One turn sends every row of this set to another row. A few are shown first. Where does it send the rows asked after them?
lazas: [-0.16  1.35  0.44 -1.21 -2.00 -1.24  0.17 -0.51  1.51 -0.30  1.19  1.83]
Nedir: [ 0.39  0.75 -1.92 -1.49  0.03 -0.61  0.95  0.30  0.12 -1.07  2.15  2.01]
Koban: [-0.48  1.47 -1.57 -1.23  0.69 -0.94  1.21  0.07  0.29 -0.61  3.45  1.67]
Pogos: [-0.83  0.87  1.40 -2.05 -0.59 -1.85  0.93 -0.87  1.14 -1.77  0.75  0.67]
Tir: [-0.97  0.77 -1.36  1.84 -1.19 -1.25  0.49 -2.28  0.48 -1.24  0.29  1.37]
zos: [-1.11  2.01  2.08  1.87  0.08 -2.09  0.26 -0.76  0.76 -0.21  0.82  0.34]
Zabig: [-0.73  0.73 -1.58  1.28 -0.31  0.09 -0.36  0.02  1.73 -1.19  0.46  2.10]
Donar: [ 0.37  1.70  0.02  0.30  0.08 -0.56  2.34  1.05  0.06 -0.64  0.87 -2.28]
pud: [ 0.28  2.73 -1.63 -1.43 -0.11 -2.05  1.96 -1.57  1.03 -0.04  2.27 -0.63]
Zud: [ 0.68  1.19  0.98  0.64 -0.43 -0.31  1.25 -0.39  0.46 -1.55 -1.10 -0.64]
danos: [ 0.03  1.55 -0.66  2.73  0.66 -3.20  1.30 -0.29  0.02 -0.29  0.65 -1.13]
Fofis: [ 0.97  0.84 -2.59  0.93  1.56 -2.31  0.88  1.31  1.09 -0.62  0.17 -0.02]
fug: [-0.67  1.50 -0.71  1.31  0.92 -2.21 -0.81 -0.46  0.88  1.30  2.23 -1.31]
pade: [-1.54  1.73 -1.63  1.83  0.06 -1.34  1.43 -2.66  0.51 -0.83  1.87  0.08]
gadu: [ 1.08  0.68 -1.76  0.07  0.40 -0.51  0.16 -0.08  0.60 -0.04  0.35 -2.27]
rep: [-0.52  2.10 -0.75 -0.62  0.68 -1.79  1.82 -0.64 -0.08 -1.16  2.76  2.38]
noz: [-1.33  1.35 -1.49  0.75  0.67  1.23  1.00  0.14  1.95 -1.33  1.85  0.42]
Vusu: [-0.87  0.76 -1.16 -0.10  0.32 -4.60  0.37 -0.91  1.36  0.03  1.39 -0.59]
bom: [ 0.33  1.51 -0.57  0.82  1.57 -1.29  2.71  1.10  1.10 -1.99 -0.19 -0.10]
suve: [-1.26  1.08  0.55 -1.31 -0.06 -3.51 -0.29 -1.15  1.18 -0.36  1.90  0.98]
Duvu: [-0.03  1.76 -0.13 -2.07 -1.08  0.07  1.74 -0.39  1.62 -0.74  1.93 -0.21]
dovu: [-0.47  0.96  1.71  0.86 -1.09 -0.65  0.68  1.67  0.48 -0.34  0.65 -0.23]
zeru: [-1.44  0.09  1.07 -0.11 -0.99 -3.41  0.06 -0.10  1.79 -0.83  0.58  0.89]
roga: [-1.26  1.43  1.06  1.33  1.25 -1.29  1.53  1.77  1.80 -1.23  1.25  0.92]
Megi: [-0.99 -0.11 -1.50  0.91 -1.47  0.67  0.24 -1.19  1.03 -1.14  0.82  0.51]
Boze: [-0.31 -0.19  0.46  1.55 -0.61 -0.07  0.42  1.62  0.99 -0.59  0.76 -1.24]
kirut: [ 0.69  1.97 -1.50  1.22  0.42 -3.03  1.18  0.27 -0.39  0.55  1.00 -1.63]
kag: [ 0.19  0.73 -0.69 -2.67  0.09 -1.60  1.30 -0.92  0.92 -1.59  0.76 -0.99]
sina: [-0.70  0.70 -0.97  1.41  1.28 -2.28 -0.33  1.90  1.74  0.19  1.60  0.94]
dugot: [-1.67  0.80 -1.84  0.91 -0.21  0.51  1.14 -1.57  1.10 -0.79  2.38 -0.85]
sor: [-0.51  1.97 -2.28  1.99  0.61 -1.70  0.58 -1.31  0.98 -1.27  0.31  1.96]
sig: [-0.86 -0.02  0.86 -1.35 -0.74 -1.19  1.58  0.31  1.89 -1.81  0.31 -0.85]
Lis: [-0.36  0.56 -1.48 -1.33  0.54 -2.39  1.95 -0.42  1.46 -1.01  1.15 -2.33]
teted: [-1.12  2.53 -2.15  1.43  1.58 -0.65  1.90 -1.19  1.25 -1.32  1.72  0.26]
tovu: [-0.12  1.25  0.22  1.76 -0.75 -3.11 -0.49  0.96  0.04  0.84  0.80  0.38]
Viri: [ 0.13  0.21  0.08  2.55 -0.73 -2.27 -0.16  0.63  0.37 -0.39 -0.23  0.24]
das: [-0.28  0.98 -1.47 -1.99  0.56 -3.20  0.14 -1.24  0.96 -0.22  1.97 -0.69]
zuf: [ 0.34  1.41 -1.12 -0.91  0.01 -1.48  1.59 -0.39 -0.25 -1.62  1.44  2.72]
gav: [-0.50  1.14 -0.35  1.77  0.87 -0.98  1.89  0.60  0.63 -0.49  1.70 -2.50]
Tubov: [ 0.19  2.36 -1.01 -0.61 -1.01 -3.39  0.42 -1.63  0.90  0.41  1.47  1.48]

zeru turns into Vusu
zos turns into fug
zuf turns into rep
Where do these go?
Viri turns into danos
sor turns into teted
Megi turns into Tir
Donar turns into dovu
suve turns into das
Fofis turns into bom
Duvu turns into lazas

